One turn sends every row of this set to another row. A few are shown first. Where does it send the rows asked after them?
penat: [ 16.6  -6.5  11.8  -6.6  13.7  -9.2   2.8 -18.6   3.8   5.3 -12.1 -13.7
 -14.7  21.0   0.4 -18.1  -2.0   0.9 -12.9 -16.6  13.1  12.9  -2.5  14.7
   2.8 -11.2  -5.3   5.3   0.7 -10.1  -9.7   3.2   6.5  22.6  -5.3]
Fega: [ 20.4   3.6  10.1  -0.6   3.4  -7.4   6.3  -5.8   9.3  11.2   5.8  -6.3
 -20.9  19.4  -6.1  -1.8   0.8  -1.4 -12.5  -0.9   5.4   8.5  -0.7 -14.8
  -9.2 -33.0  -3.5 -16.4   8.9  -4.6 -10.6   7.6 -15.9  17.9   6.1]
viz: [  8.2  -4.1  11.7  -2.2  18.3  -6.3  -0.2 -21.4   5.6   4.9 -21.8 -11.5
 -23.2   6.1  -2.4  -0.8   7.3   1.1 -17.3  -4.6  18.8   6.0   3.8   9.8
   8.1  -4.1   1.3   0.2  -3.8 -14.9   8.1  -0.1   1.4  15.8  -6.7]
dulik: [ 11.7  -9.2  18.1 -16.9 -15.3   7.7  -3.4   8.0  -5.0  10.9 -12.1  -3.1
   3.0   5.4  -5.7   1.3  -6.5  17.3  -5.6   8.6   2.4   4.9  -4.5  -2.6
  -2.6 -20.3   8.6  -3.1 -14.6   0.6   5.4 -14.5   4.5  15.3  -8.4]
Nozu: [ 39.0 -12.7 -16.3 -24.3 -10.4  -8.9  15.1 -15.4   0.4   2.7 -15.5   4.5
  -9.1  21.8 -15.6 -10.4 -12.3   8.4  -3.2   0.3  15.4   7.5   4.3  -7.8
   5.7 -11.2  -4.6  -3.4  -3.7   7.6   9.4  13.1   4.4  18.4   0.1]
nadek: [ 16.2  -8.4  -5.6 -12.3 -16.9 -16.2  -6.1 -19.0  10.3   1.2 -21.0   2.9
  -5.9  23.5 -16.7  -6.8  12.5 -10.8  -0.9   6.1   8.6   6.4  -6.1  -1.3
   0.6 -21.3  -7.1  -7.8 -13.3  -1.9  17.6   1.3  -3.0   7.0  13.8]
moliz: [  5.1  19.3   8.1 -23.9  -9.3   7.4  -8.0   9.9 -11.7  10.6  -8.2  -6.9
  -7.3  17.9 -17.3  15.4   6.5  12.9  -6.3  -5.7   7.0  17.9  -2.0  -5.1
  12.9  -4.8 -18.8  -3.9 -23.4 -13.8   4.8   4.8 -11.4  36.9 -17.2]
bur: [  9.9  -3.6  -3.7 -24.3   4.5   1.8  -0.7  -6.2  -3.4  29.2 -19.7   4.2
  -0.8   5.5  -9.1  10.1 -10.4  -3.6   0.3 -18.9  10.0  34.9 -14.0 -16.2
  16.4 -12.8  -3.1 -18.6  -5.0   7.4  14.1  -7.5  -3.6  31.9  -4.7]
fepim: [  5.6  20.1  14.1 -19.9  -5.3  -0.5  -2.4  17.1  -0.9  11.9  -8.0  -1.5
  -1.9  31.4 -18.1  11.6   9.4  11.4 -11.7 -11.3  -2.0   4.6  -1.9  -2.3
  15.0   2.0  -9.4 -14.8 -21.5  -8.8  -5.9   9.7  -4.5  26.7  -2.4]
taku: [ -2.8 -14.7   1.1 -27.6   7.8  -6.8   0.0   0.8  -9.6   9.7  -2.8   5.3
  -1.9  31.8   0.4   1.9   2.9   4.8   6.2 -18.9  25.0   7.6  -1.1   0.3
  15.4  -4.6  -1.4   1.6 -16.7   3.2  -7.6   2.7 -19.7   8.4  -4.5]
lumuv: [ 25.8   9.7   0.3   5.6  -5.8   4.4  -3.1 -10.4  -2.4   4.8   2.3  -3.9
 -19.2   9.0 -12.0  12.9 -25.7  -3.5   9.5   2.4  12.5  16.1 -12.1  -2.9
  -2.7 -11.9 -10.8 -15.4 -13.8  -9.4  -1.6  15.3 -21.1  25.6  -6.3]
Nos: [ 14.5 -18.0 -11.2 -28.8  -9.3  -4.2 -12.1  -9.0   2.7  -4.6  -4.4  11.7
 -17.4  25.2 -19.0   1.7 -17.1  -8.1  12.2  -8.8  -1.6  22.8 -19.3   6.9
   4.2 -10.8  -6.9  -4.0 -12.7  -2.8   9.7   1.9  -7.6  25.8 -11.3]
risag: [ 19.9  -9.3  -2.9   0.1  -3.5  -7.6 -11.9   2.2  -3.4  18.5 -15.6 -18.2
  -6.3  -0.3  -5.2   4.4  -9.4   6.5  -6.4  16.1  -3.3   5.2 -16.6 -11.3
  12.3 -25.5 -10.8 -12.1 -18.3 -13.5  14.3 -10.3  -7.9  31.5 -14.4]
lumi: [ 24.1  -7.9 -11.0 -16.0   6.8 -22.6   5.7 -18.5   5.1   8.6 -19.9  12.9
  -0.7  20.7 -17.5  -4.4   3.0  -4.3  -7.1  19.1   4.9  26.3   2.7  -7.3
   0.6  -7.9 -17.8  -9.1  -5.8  -7.1  24.5   0.4  -4.1  25.6 -17.0]
Refuv: [ 10.7 -10.2 -16.1 -20.0  26.6 -19.5   0.2   8.0 -13.3  15.9 -11.0   3.1
  -5.3  33.7   3.1  -0.9  -1.8  -1.7   6.8 -11.9  15.4   4.7  -0.8  -4.6
  20.1   3.3 -12.1  -5.5 -16.1  -3.1  -3.9   9.3 -17.4  23.5 -13.0]
vola: [ 28.8  -1.9  -3.5   1.7  19.2  -6.6  -0.6 -15.9   4.3  -0.5 -16.6 -12.6
 -15.4  15.1   6.9  -9.1   7.3   2.4 -12.2  -8.8  10.4   4.0   4.2   6.4
   4.1  -5.1  -6.8  11.4   0.8 -18.7   3.7   0.8  -7.0  29.3 -17.3]
Tubev: [ 24.5   0.2   5.4  -9.9   5.4  -0.9   7.5  -2.4   0.3  18.3  -5.4  -5.4
 -22.3  11.0   4.7   2.8   0.3   2.1  -4.7   2.2  19.3   7.0  12.8 -29.0
  -9.2 -29.2 -18.8   0.4   4.1 -14.8   1.2   9.0  -2.3  30.7  -5.8]
ner: [ 20.3   1.5  23.9  -2.1  -5.4  10.8   6.4  -4.0   1.0  12.8  -2.2  15.0
  -1.7  19.6  -3.4  16.5  -5.0   3.2   7.5   3.3  20.5  16.2   6.2 -10.4
 -15.3  -0.7 -14.4  -5.9 -15.8 -15.2   3.8  10.1  -7.9  18.3 -14.0]
vufep: [ 24.8 -27.5  -8.4 -16.1  -8.7   3.1  -2.7  -2.4   9.3   1.7  -0.9  19.3
  -7.7  33.6  -9.0  10.7   5.5  -2.3  -1.4  -5.0   1.7   2.6   0.2  -4.9
   4.8   6.1  -9.4  -8.2 -13.3  -4.4  18.6   8.3 -12.9  12.2 -21.6]
vig: [ -2.9  -9.8  -9.7 -17.9  18.7 -15.0 -10.1  -2.8 -16.5   9.4 -12.0  -3.5
 -13.4  21.1  -6.3  10.4   5.5  -2.7   8.4  -7.8  21.6  14.2 -10.7   1.3
  17.7  -7.9  -5.0  -6.3 -20.4  -4.9   6.4  -1.5 -31.4  19.5  -8.4]
vifim: [  5.9  17.6   7.7 -12.6  16.4 -10.3  -3.4   2.1   2.8  10.7 -10.7   4.9
 -24.7   6.9  -5.1   1.7   0.0  -7.5  -5.2  12.7   4.4  11.4  11.0 -12.6
 -14.7 -25.8  -1.7  -9.2   5.0  -8.1   2.4   2.7   1.1  24.0  -0.8]
Gofo: [ 12.7   2.8  -8.0 -16.3  -6.0   5.6 -10.3   3.0   5.8  19.6  -9.0  12.7
  16.9  21.1   4.7  -1.4   7.5 -12.2  -0.3 -22.4  -3.7  21.4  -5.6 -11.9
   7.3 -12.7  -4.1 -10.0  -4.9   8.2   8.7  -9.5 -11.1  22.4  -8.6]
bab: [ 15.6 -28.9  -3.6 -20.8   3.4 -13.6  -3.5  -3.0   3.1  16.7 -22.1  10.2
 -22.9  26.0 -15.7  11.9  -6.0  -9.4   8.8  -4.5   7.8   6.4 -12.7  -7.0
  11.5   1.7 -14.8 -17.0 -19.6 -10.3  18.7  12.6  11.6  21.0  -2.1]
rika: [ 27.4  -3.2 -16.7  -9.3   2.0   4.8  -1.7   5.6   0.3  27.2 -22.9   2.2
  -1.7  13.7   0.4  11.9   5.4  -5.0  -2.9 -22.1   5.2   2.4  -5.5 -21.2
  18.6  -3.9   1.7 -23.0  -7.6   9.4  16.9   3.0  -7.6  22.2   1.9]
pano: [ 17.5  14.7   0.6 -15.9  -5.1  -2.6  -1.6  10.5  -5.5  16.2  -6.4 -16.1
 -10.5  26.3 -17.4  11.9  -2.3  11.8  -8.9 -12.8   2.9   9.1 -10.7  -9.5
  25.1  -4.9 -22.3 -14.3 -21.0 -13.8  -6.6  15.0 -10.2  41.0  -6.3]
miga: [ 18.8  14.9   9.4   2.6   7.0 -12.0  -1.7   3.7  10.1  14.1 -12.8  10.7
  -9.8  22.6  -3.8   9.7 -17.5 -12.7  14.4   1.8   4.2   1.1  -5.1  -8.4
  -3.8  -0.9 -12.5 -15.1 -17.6 -17.9  -5.7  16.8   6.0  23.5   7.0]
Pap: [ 28.4  -9.0   4.7  -7.1   5.8 -13.3   6.5  14.4   7.7  19.5  -9.8  -1.7
   9.2  20.7  -1.0  -4.8 -15.1  12.5 -11.7   7.1 -14.2  -3.5  -7.8 -12.1
  10.0 -10.3  -2.0 -12.3  -8.6  -5.6  -5.0  -4.7   7.4  27.7 -11.0]

Pap goes to risag
Gofo goes to rika
And these:
Tubev goes to vifim
vola goes to viz
pano goes to moliz
miga goes to lumuv
nadek goes to Nozu
taku goes to Refuv
bab goes to Nos

One turn sends every row of this set to another row. A few are shown first. Where does it send the rows asked after them?
Tep: [  4.6 -20.9  -6.0  -6.2  -7.1  -7.3   4.6  -8.7  12.2  -7.8   0.3 -16.1]
fazi: [  5.8   2.9  10.5  15.3 -13.9  -5.4  11.8  -6.4  30.8  -6.8  14.7   3.4]
maris: [  0.8  -6.4  -3.6 -12.0   2.9  21.9   8.3   2.7  26.2  -4.3   0.7  -1.7]
ligo: [ -5.1   5.4  -3.3  22.4   9.2 -14.1   0.8   5.5  24.9  -2.8 -12.1   7.3]
gov: [ -4.8  -7.6   3.9  19.4 -14.4  -1.7  14.7 -12.1  32.9  -1.2 -15.8   8.6]
rer: [-10.7  -0.7  -6.0  -1.6   4.6  -9.8  -6.9  10.8  20.2  -2.8 -23.6   6.1]
lonin: [-8.9 -4.4  8.4 -7.7 -6.4  7.5  8.9 16.4 24.5 -3.3 11.4  1.0]
Tazel: [ -0.5  15.1   9.1  -5.7  -9.3   3.9  12.9 -14.9  16.6  -2.3  -0.1  -4.2]
Tudo: [ -4.4  12.8  -4.1 -11.2  -3.8  14.4  -1.7  -3.2  24.7  -3.6 -13.8  10.1]
Tora: [  5.3  -1.7   5.0 -16.1 -16.7 -10.4   9.0  12.5  25.0   5.9 -10.1   2.4]
dezan: [ 10.4   5.9  -4.7  20.4   2.4  -6.6  -9.8  -8.1  27.4   8.9 -11.9   7.0]
pomev: [-12.1   1.7   4.0  -9.6 -10.6   9.1   0.3  16.1  27.5  -2.5  -1.7  11.8]
Bifud: [ 15.3   2.3 -11.1  -1.1 -10.0 -19.8  -8.4  -7.7  20.6 -11.8   1.5  -0.7]
zapid: [  2.4   2.6  -6.1  13.8   5.5   2.7 -14.7   5.8  10.3   1.5   8.1   1.1]
fiko: [ 15.7  13.2  -7.3 -13.0   2.8  -4.4   0.3   4.8  23.3   1.5 -10.8   2.1]
Kug: [  4.7  -1.6  -6.7   2.7 -24.7   3.7  -9.2 -15.3  24.2  -2.6 -11.0  12.6]
zil: [ 20.5 -12.6  -7.8   2.7  -4.7  -8.7 -11.7   6.1  31.0   8.2   0.7   0.3]
runam: [  7.1  -5.1   2.6   5.0  -1.8 -13.0   4.2   9.2  16.5  15.7 -21.1  -0.5]
puvaz: [ -0.9 -10.0  -0.1   9.4 -12.2  -3.4   6.7 -28.0  32.4 -10.2  -4.9  -3.1]
nevi: [ -4.1 -19.6  -9.7   7.6  17.0   0.4  -2.2  -2.1  23.9  -5.3  -5.7 -10.7]
Kif: [  1.7 -15.5  -4.0   0.9   6.9 -11.0  -6.8   3.8  19.7  -4.6  12.2 -15.1]
Dom: [ -6.1   8.7  -1.1  12.4  -6.6  -0.9 -21.8  -2.7  21.8   5.5  -4.2  10.3]
Tak: [-20.2 -10.7   0.1  14.3  -2.5  -0.9  10.4  -7.0  26.1  -8.6 -19.1   3.5]
Zenob: [ -2.7   5.1  13.4 -10.4 -19.9 -10.9  13.6   3.8  19.6   2.3  -1.7  -1.6]
dabun: [ 21.8 -14.9  -5.6  12.1  -4.0  -6.5   4.7 -11.9  35.2   4.5  -4.4  -3.1]
zof: [-4.5  6.2 12.7 -5.5 -9.9 -6.8 11.5 10.4 19.9 -2.9 13.1 -3.3]
Totuv: [-16.5  -2.9   1.9   6.2  -7.9   4.1  -4.3 -13.6   4.0  -4.9  -1.6  -6.0]
bubep: [-10.3  -9.9  -3.4  14.1   3.4   9.4  -5.8 -10.9  21.7   7.1 -21.0   1.9]
mig: [  0.2   5.4   0.0 -12.9 -10.3  -4.6  -1.5  18.9  28.1   1.4  -8.1  11.8]
Turi: [ -6.1   0.9  -6.1  11.6   8.2 -11.9  -4.3 -14.9  26.9 -18.3   2.9  -5.6]
vuzer: [  2.4 -19.0   1.3  -3.5 -25.1  -1.7  -0.2 -17.1  29.1   2.3  -8.4  -2.7]
Fipub: [-17.9 -12.1  -6.5  -4.6  -0.4   3.1  -1.0   4.9  30.7 -19.3  -9.4   6.1]
Sopi: [ 12.8 -19.7  -9.6   5.0  -8.3  14.6  -6.6   3.1  22.4   7.8  -2.4   4.1]
deros: [ 13.8  -2.4   1.3 -15.5  -7.0   2.1  16.1  -5.9  19.8   6.3 -10.8  -8.6]
Gofe: [  9.1 -18.4  -3.5  17.8   3.3  -5.6  13.3   7.4  31.1   6.0 -11.9   0.7]
Fenad: [ 6.7 12.0  1.1 -4.2  7.4  5.7  7.1  1.5 21.3 -7.4 14.4 -5.3]
Bibe: [  1.3   5.1  -2.6  20.4  -0.7 -18.5   7.2  -3.7  34.4 -14.1  -1.2   6.7]
lata: [ -6.9   7.4   1.9   4.2 -12.4 -17.8 -10.7 -15.7  21.5 -10.8   4.2  -2.8]
vepu: [ -3.1 -11.4  -1.2   3.7  -3.5   1.0   7.4   2.4  36.8 -21.6  14.1   2.1]
banum: [-15.6 -20.8   2.3   2.6  -7.1  13.0  -6.5  -5.6  18.4   5.3  -5.5  -5.1]
Giz: [  0.3 -21.9  -6.1  10.6   5.7  -9.5  15.5   3.3  33.6 -12.2  -4.4  -4.8]
Vuzez: [  8.5  -2.6  13.6  13.4 -17.1  -6.4  14.5  -5.5  21.1  13.4  -6.8   0.5]

Tudo goes to fiko
Bibe goes to Giz
And these:
rer goes to runam
Tep goes to Totuv
Tora goes to Zenob
nevi goes to bubep
zil goes to vuzer

